One turning vector, and how many steps it has turned:
The counts run from 0 to 548.
[114 109 162 111 125 150 156  80 136 169 119 147 109 171  99 126 159 194
  81  89 127 137 131 115 108 118 109 139 119 131 110 105 116  81 130 166
 143 153 124 119 142 130  99  87 161 112 166 127 148 168]
439
[120 122 161 139 115 160 128 120 131 143 135  91 133 182 117 162 143 152
  75  50 128 126 154  94 115 152 113 144 121 126 150 120 118  98 124 163
 110 126 142 134 164 137 106  70 178 124 152 120 172 159]
150
[ 95 112 158 145 129 159 148 104 126 169 112  92 114 165  89 144 152 138
  75  84 122 140 146  74 109 153 125 120 135 129 108  93 103 100 135 146
 137 137 154 135 165 154  91  88 160 135 135 125 136 176]
321
[108 131 131 126 119 173 147 111 153 161 107 119 125 196  83 134 167 168
  81  78 113 105 123 103 128 127 102 162 127 131 116  89 113 104 127 157
 111 132 125 116 147 132 111  78 157 114 172 112 151 155]
55
[134 112 145 131 116 136 139 100 116 162 118 118 106 199 104 138 146 157
  97  72 125 109 148  75 108 128  88 146 111 106 136 102 137  99 120 161
 121 117 149 125 153 139 108  71 149 124 180 126 160 158]
155
[133 121 183 129 131 133 113 112 134 170 156 129 113 179 108 141 168 166
 101  83 108 126 150 105 124 144 106  89  92 110 170  98 106 102 143 148
 126 116 150 151 135 133 114  75 147 112 167 115 167 155]
30
[114 125 166 137 140 155 124 107 164 134 120 115 116 186 110 135 141 152
 100  73 133 142 158 102 131 144 100 126 111 114 160 117 131  81 119 189
 112 127 133 150 164 126  96  76 163 109 164 131 149 159]
377
[111 113 156 137 151 176 137  78 132 182 121 118 130 153 113 102 163 176
  84  69 141 131 118 132 113 142 121 127  98 117 118 145 137  91 152 175
 129 122 134 142 150 113 111  78 161 141 129 116 121 177]
345
[124 121 172 137 125 129 124 104 140 172 152 138 109 180 103 148 162 163
 103  99 114 136 155  95 139 147 107  98 112 117 153  84  98  98 147 144
 123 116 150 150 131 140 112  66 156 109 174 123 163 165]
32
[119 124 166 153 116 141 118  95 131 174 143 120 112 170 100 147 169 174
  83  93 127 131 143 135 100 141 109 112 110 104 153 117 105  85 146 161
 124 104 154 126 135 107 111  73 145 155 158 126 161 169]
363
[115 101 150 128 146 151 152  74 122 149 113 102 114 178 116 132 136 160
  84  61 136 132 142  95 115 133 114 145 112 119 111 125 124  88 117 165
 132 165 139 141 171 147  94  85 171 126 146 115 141 163]
326
[105 100 162 108 139 164 124 111 113 173 131 112 121 159  99 135 169 158
  79  91 127 147 148 123 101 150 106 121 113 124 138 106 102  91 148 174
 132 134 139 143 160 110 100  90 148 146 120 118 143 203]
89
[116 130 163 163 132 162 132 101 139 182 122  88 108 164 111 114 144 140
  76  71 144 138 124  72 106 148 112 132 133 111 125 106 127  87 148 173
 138 107 138 125 146 151 121  73 144 143 149 116 131 163]
496
[111 106 148 121 142 172 130 114 143 186 122 136 116 173 105 122 139 152
  92  83 137 140 131  73 133 139 101 149 132 136 108  94 130  91 152 163
 125 133 123 143 142 142 104  62 160 106 156 102 127 176]
165
[111 122 152 149 153 146 123  77 150 178 137 111 114 157  99 134 187 153
  72  89 108 112 126 141 136 157 117 101  99 108 133 106  82 104 163 152
 129 125 161 142 136 139 132  83 126 140 144 111 147 172]
465
[107 138 144 151 168 144 123  88 157 160 124 118 114 185  85 128 162 150
 109  83 110 106 122 116 146 147 114  99  81 112 144 118 126 106 135 156
 102 105 155 165 155 130  99  61 141 123 162 114 136 150]
125
[108 106 136 129 137 162 140  92 103 164 122 110 133 189  89 131 160 167
 112  77 118 114 136 104 134 132 126 130  85 125 123 115 129 113 123 135
 100 132 143 159 164 113  87  68 180 132 140  99 124 166]
73
[121 110 152 148 126 157 125 104 149 168 100 110 109 180  99 122 144 139
 110  76 124 126 170  99 126 155  83 138 121  95 126  94 134  97 146 166
 124 134 156 152 161 126  88  86 145 110 172 145 147 162]
43
[131 125 150 131 125 137 127 110 123 182 125 103  98 189  98 133 154 145
  82  71 117 111 130  71  99 138  90 136 127 112 127  91 120 102 143 153
 136 117 147 123 141 152 121  77 125 134 175 113 162 152]
158
[123 125 141 144 144 120 140  87 134 156 126 117 113 172 107 173 146 139
  71  64 113 107 141  97 124 157 102 127 111 123 130 121 103 102 125 155
 120 120 165 138 157 167 111  70 146 131 160 131 181 161]
483
[130 123 182 130 135 137 105 115 131 169 154 120 115 179 107 140 170 165
 100  76 103 121 145 115 115 149 104  92  97 113 169 106 113 102 146 149
 126 116 151 148 140 127 113  75 141 118 170 117 170 149]
29
[ 82 141 143 148 166 156 137  85 162 159 121 115 118 172  81 140 157 165
  88  85 123 124 113 123 137 146 138 115 114 138 108 123 109  87 135 145
 112 153 135 155 163 126  87  69 162 132 153 104 129 142]
453
[111 112 169 119 140 134 134  96 131 144 126 110 100 193  89 141 171 169
 101  92 108 134 158 112 124 132 110 101  96 114 155  96 105  97 112 161
 126 150 146 150 167 120  91  89 148 120 159 122 150 164]
204
[108 126 137 134 129 139 135  88  95 173 132  86 112 185  88 132 182 166
  95  73 111  97 135 112 115 139 128 121 100 111 129 112 108 118 137 130
 122 132 150 150 159 118 117  71 156 161 140 103 144 156]
77
[104 125 166 148 159 164 155  80 156 151 106 103 121 176  98 117 155 148
  86  66 115 126 121  94 135 137 132 105  94 129 127 118 123 103 116 166
 124 126 141 142 165 163 105  88 159 103 136 123 125 161]
224
[112 108 146 118 126 158 124 115 110 178 117  99 121 157 113 135 155 151
  89  63 123 124 160 122 108 167 101 151 130 117 118 119 118  99 155 163
 137 155 144 156 173 109  97  85 163 140 137 122 162 178]
424
[104 137 180 138 145 152 131  96 151 170 129 119  98 173  84 119 171 167
  72  92 120 138 109 107  91 127 118  96 109 133 140 106 113  82 130 169
 140 119 134 111 138 138 107  91 127 132 157 118 138 156]
109
[108 117 167 139 131 148 146  81 160 156 122  99 104 167 107 133 170 162
  62  89 125 135 142 120 124 138 111 133 134 110 126  91  79  80 138 171
 149 160 137 122 145 145 122  95 143 132 154 123 153 170]
211
[138 109 142 131 139 162 122  99 119 167 143 106 138 182 120 136 156 167
  91  46 116  99 131 116 134 143 114 143  93 117 128 125 119 113 150 133
 110 146 141 151 149 133 123  68 172 123 159  82 156 138]
406
[122 103 156 117 144 164 132 110 141 184 127 131 117 171 110 120 137 151
  91  79 134 143 128  69 133 138  97 142 126 133 113  89 124  92 153 161
 130 135 121 140 136 149 113  69 155 102 159  96 133 176]
164
[119 101 165  99 140 149 132 114 108 165 114 109 116 169 109 121 159 156
 102  58 113 122 165 115 106 152  93 129 101 115 135 118 130 104 135 166
 139 154 139 162 179 118  92  93 155 118 141 129 160 174]
427
[108 142 129 131 157 128 134  77 143 178 122 139 101 172 103 127 153 169
  73  77 129 107 103 111 126 139 103 145 120 124 112 131 122  86 144 169
 126 124 126 134 147 147 130  54 145 135 165 110 155 162]
4
[115  97 161 142 135 143 139  75 127 182 132 129 121 154 110 140 154 168
 107  85 115 134 164 124 133 160 120 114 109 110 107 114 106 100 161 133
 138 162 163 168 156 130  84  81 175 120 152 125 150 164]
195
[110 134 157 138 143 155 122 125 159 163 109  83 112 177  97 128 155 129
  88  55 103 116 148  91 126 163 100 124 127 115 133  94 115 106 141 160
 135 145 144 157 170 149 103  89 139 103 164 125 157 142]
47
[118 117 164 154 105 159 116 117 155 168 138 108 122 166 112 145 154 163
  78  88 135 144 162 114 121 152 103 141 145 111 137  92  97  77 162 162
 125 137 144 134 137 120 110  77 162 129 163 119 159 164]
37
[102 121 167 140 112 162 128 106 117 203 133 116 123 160  85 123 192 176
  98  92 111 128 136 129 107 147 126 107 114 119 125  92 104 108 163 132
 137 121 151 139 142 102  96  82 157 144 139 124 138 167]
189
[109 117 154 135 136 161 138  88 138 192 107 129 105 166  78 117 160 168
  80  88 123 128 123 122  84 131 103 132 122 120  98 108 125  82 147 160
 144 141 148 120 147 118  81  97 132 139 161 127 133 158]
443
[116 120 167 112 152 131 146  84 139 154 121 130 108 168 116 138 150 174
  76  64 118 128 135 123 108 142 107 127 109 130 128 140 119  85 123 177
 146 160 135 142 169 141 102  88 156 117 154 133 171 157]
101
